Named moves, each a turn or a mirror, and the order they were made in; the first pair answered:
binub (before => after):
[-25   6 -18 -19   4  10 -49 -29  -2   2  -6   3] => [ 10 -11 -20  45  22   5  23  14   4  11  23  -3]
[ -8 -11  33   6  58  -1  31   6  14  27  -5 -20] => [-27  -2  34 -30  47   2 -13 -19  10  22 -22 -14]
[ 13  16  38  26 -14  18  15  28 -29  36 -16  14] => [ -2  23  39  -3 -23  18 -19   7 -31  32 -27  17]
[ 8 -8  0 20 21 10 29  8 -8  4 17 12] => [-17   3   2 -23   6  12 -22 -24 -12  -1  -3  16]
mot (before => after):
[ -4   3  20  39  15  32  29  22 -16   9  26  29] => [-36   9  14 -18  27  38 -31 -31   0   4   3  21]
[ 16   0 -16 -15   6   0 -20 -20  26  -7   1 -32] => [ 32   5 -16   5 -15 -18  -3   9  15 -10  11 -32]
[-14   3   3   4  -8  13  -1   7 -26   0  -6  12] => [-16   3   4   2  -3  16  -1   3 -24   1  -6  13]
lukog (before => after):
[  4 -13  10  21  14  23  31  14  -9   0   1  16] => [  3 -16   6  17  30  25  30   2   4   1  -1   7]
[-14   2 -12  -1  35   2   2 -17  38  20 -11 -34] => [ -6  13 -19  -1  17 -22  -6  -6  38  14 -11 -46]
[-15  15   7 -14 -58 -19 -17  41 -33  -8  -7  20] => [-26   6  18  -9 -43  12  -3  36 -44  -1  -7  41]
Then:
(2 to 3 moves a pair)
[-32   5  15 -15  23  31 -30 -59  -2  12 -11  18] => [-14  29  18   4 -54 -10 -30   2 -45   2  -2  28]
mot then lukog
[ -4  -4 -28 -24  48  10 -28 -59  39   9 -13 -25] => [ 30   3 -42   6  29 -35 -11 -26  49   4  -1 -50]
binub then lukog then mot
[  8  15 -10  -2 -23 -21  -5  14  -7   5  -1 -16] => [ 1 -5 -2  9 20 22 25  0  0 16  0 -2]
lukog then mot then lukog
[ 11  31   2 -23 -64 -32 -42  20 -23 -11   1  -7] => [ -9  13  28 -13 -49  29 -12  21 -55   2   2  40]
lukog then lukog
[ 13   4   6 -32  11  -8 -21   3  11   4 -19 -19] => [ 10  11  11 -34  -7 -10 -23  14  -4   3 -20  -9]
lukog then mot then binub
[ 28  -7   6  39 -23 -11  28  36  -9   1  -2  10] => [  7   1  17  15 -42   2   1  27 -32  -2 -13  30]
lukog then binub then mot
[ -5   0  -5 -20  13   1 -28 -21  18  -5  -6 -15] => [ -6  -7  -3 -10  30  15 -14 -24  22  -2  -2 -11]
mot then mot then mot
[ 26  -8 -19   6  10 -44   0  13  27  -7   6 -27] => [ 20 -25  -7  19  43  -3  33   6  26   2   9  -5]
lukog then mot
[ -5  -8  14   0  10  15   7   5 -14   4   5   7] => [  2  -2  10   3 -11  -6   3  18 -20  -1   7   1]
mot then mot then binub
[  1  -6  -5 -18   4   2  -6 -11  12  -7 -11  -6] => [  8  -2 -10 -12  -3 -12  -3  -3  14 -10  -7 -12]
binub then mot then lukog
[-30  11  40 -24 -17  13 -41  -8 -55   8  11  34] => [  3 -19  31  38  45  26  39  10 -23  21  39  18]
lukog then lukog then binub
[-11 -18  -3 -24  62  27  -5 -41  18  13 -28  29] => [ 25  21 -22 -18 -21 -70 -37   9  10  -7 -24  -9]
lukog then mot
[-15  33 -21 -20 -23 -40   1  23 -10 -16   3   6] => [-20  17  -5   0  -7  -2  36  33 -30  -8   9  33]
binub then lukog then lukog
[-44 -17  19 -36  -7  52  -6 -22 -50  23  -6  56] => [ -9 -41   7  20  44  51  65  -3 -16  30  19  34]
lukog then binub
[ -4  16  -9  -6 -35 -22 -11  13 -17 -12  -9   6] => [-22  -7  -5 -12  26  28   3 -25   1  -4 -12  14]
mot then mot
[  2   0 -13  -5 -10 -21 -11  12   5   4   0 -27] => [ -1  -9 -15  -5  15  -7  -4  -1  17   5  -1 -28]
mot then mot then lukog
[-16   1   3 -17  63  36  13 -36  34   1  -9  -1] => [ 34  20  -9  30  -1 -39  37  38  24 -10  14 -24]
mot then binub
[  5 -19  -4   5  14  21  34  17  -5   4   6   9] => [  8 -20 -10   6  19  14  36  16   4   2   6   3]
binub then lukog then binub
[  2   0   5   4 -16   9   8  16 -13  -3  -6   8] => [ -4   3  -1 -16 -13   2 -16  -2  -2  -7 -15  -3]
mot then lukog then mot
[ -9   0  -3 -30   4  -4 -16 -12   3   6  -8  -3] => [ 11   3  -3   1 -16 -21  11  22  -9   6   5  -1]
lukog then mot
[  7   1  -5  22 -19 -26  12  -5  -9   2   6   4] => [  4  -4   0  24 -11 -12  23  -7 -12   5   7  12]
binub then mot
[-12 -17   7  24  -9  25  18  18  -4  -9 -32  28] => [ -8 -22   3  31   4  27  26  15   6  -7 -30  23]
mot then binub
[-22 -10   2 -23  13   5 -20   7  24 -12 -15  12] => [-24  -5   7 -22  -1   4 -22  15  11 -13 -14  20]
mot then mot then binub
[  5   9 -13 -12   2 -24 -19  -5  22  -8  -7 -25] => [ 16   9  -3  13 -17 -23  10  29  -4  -6   6  -7]
binub then lukog then lukog
[ -5   3  10 -12   1  15  -2 -11  -6   6 -10  11] => [ 10   5   7   7 -13  -4  12  12 -11   5  -1   7]
mot then binub
[  2  20  -8 -10 -44 -33 -30  15 -11 -14   2 -12] => [-21   2  19  -2 -16  37   4   8 -37  -3   0  36]
lukog then lukog then lukog
[-17  16  -5 -18  16  -7  -6 -27  19   8 -26  -1] => [-10  14  -7 -12  20 -14  -1 -24  28   8 -22 -11]
binub then mot
[ 19 -12 -18  -6 -37  -1 -17   8 -19  -5 -15   3] => [ 21 -30 -15  16   0  27  21   6 -10   2  -8  12]
mot then lukog
[ -4 -16   3  23  31  23  26   6   1  11   4   7] => [ -9   6 -11 -19  -4 -23 -35 -12  10  -4 -11 -20]
lukog then mot then lukog
[ 10 -17  -2   7 -40 -37  19  24  19  13 -18  -6] => [-11 -18  14  -8 -51  -8   6  15  -7  12 -26  24]
binub then lukog then lukog
[-12  -3  18   2  -6  24  16  10 -22   7   1  22] => [-13   7  14 -11 -27   5  -9   9 -25   1  -5  16]
mot then mot
[  3 -19  17  20  22  41  40  11 -18   9   6  28] => [ -1   5 -12 -36   5 -21 -43 -28  23  -6 -16 -25]
lukog then lukog then mot
[-26  26  10 -48  -7 -15 -42   1 -30 -22   6 -27] => [ 10   8  12  20   5 -13  37  52 -34 -16  35 -22]
lukog then binub
[ -5 -12 -10  -7  37  12  12 -29  21   2  -1   2] => [  8 -10 -16   8  36  -6  21 -17  30   1   3  -9]
mot then binub then mot
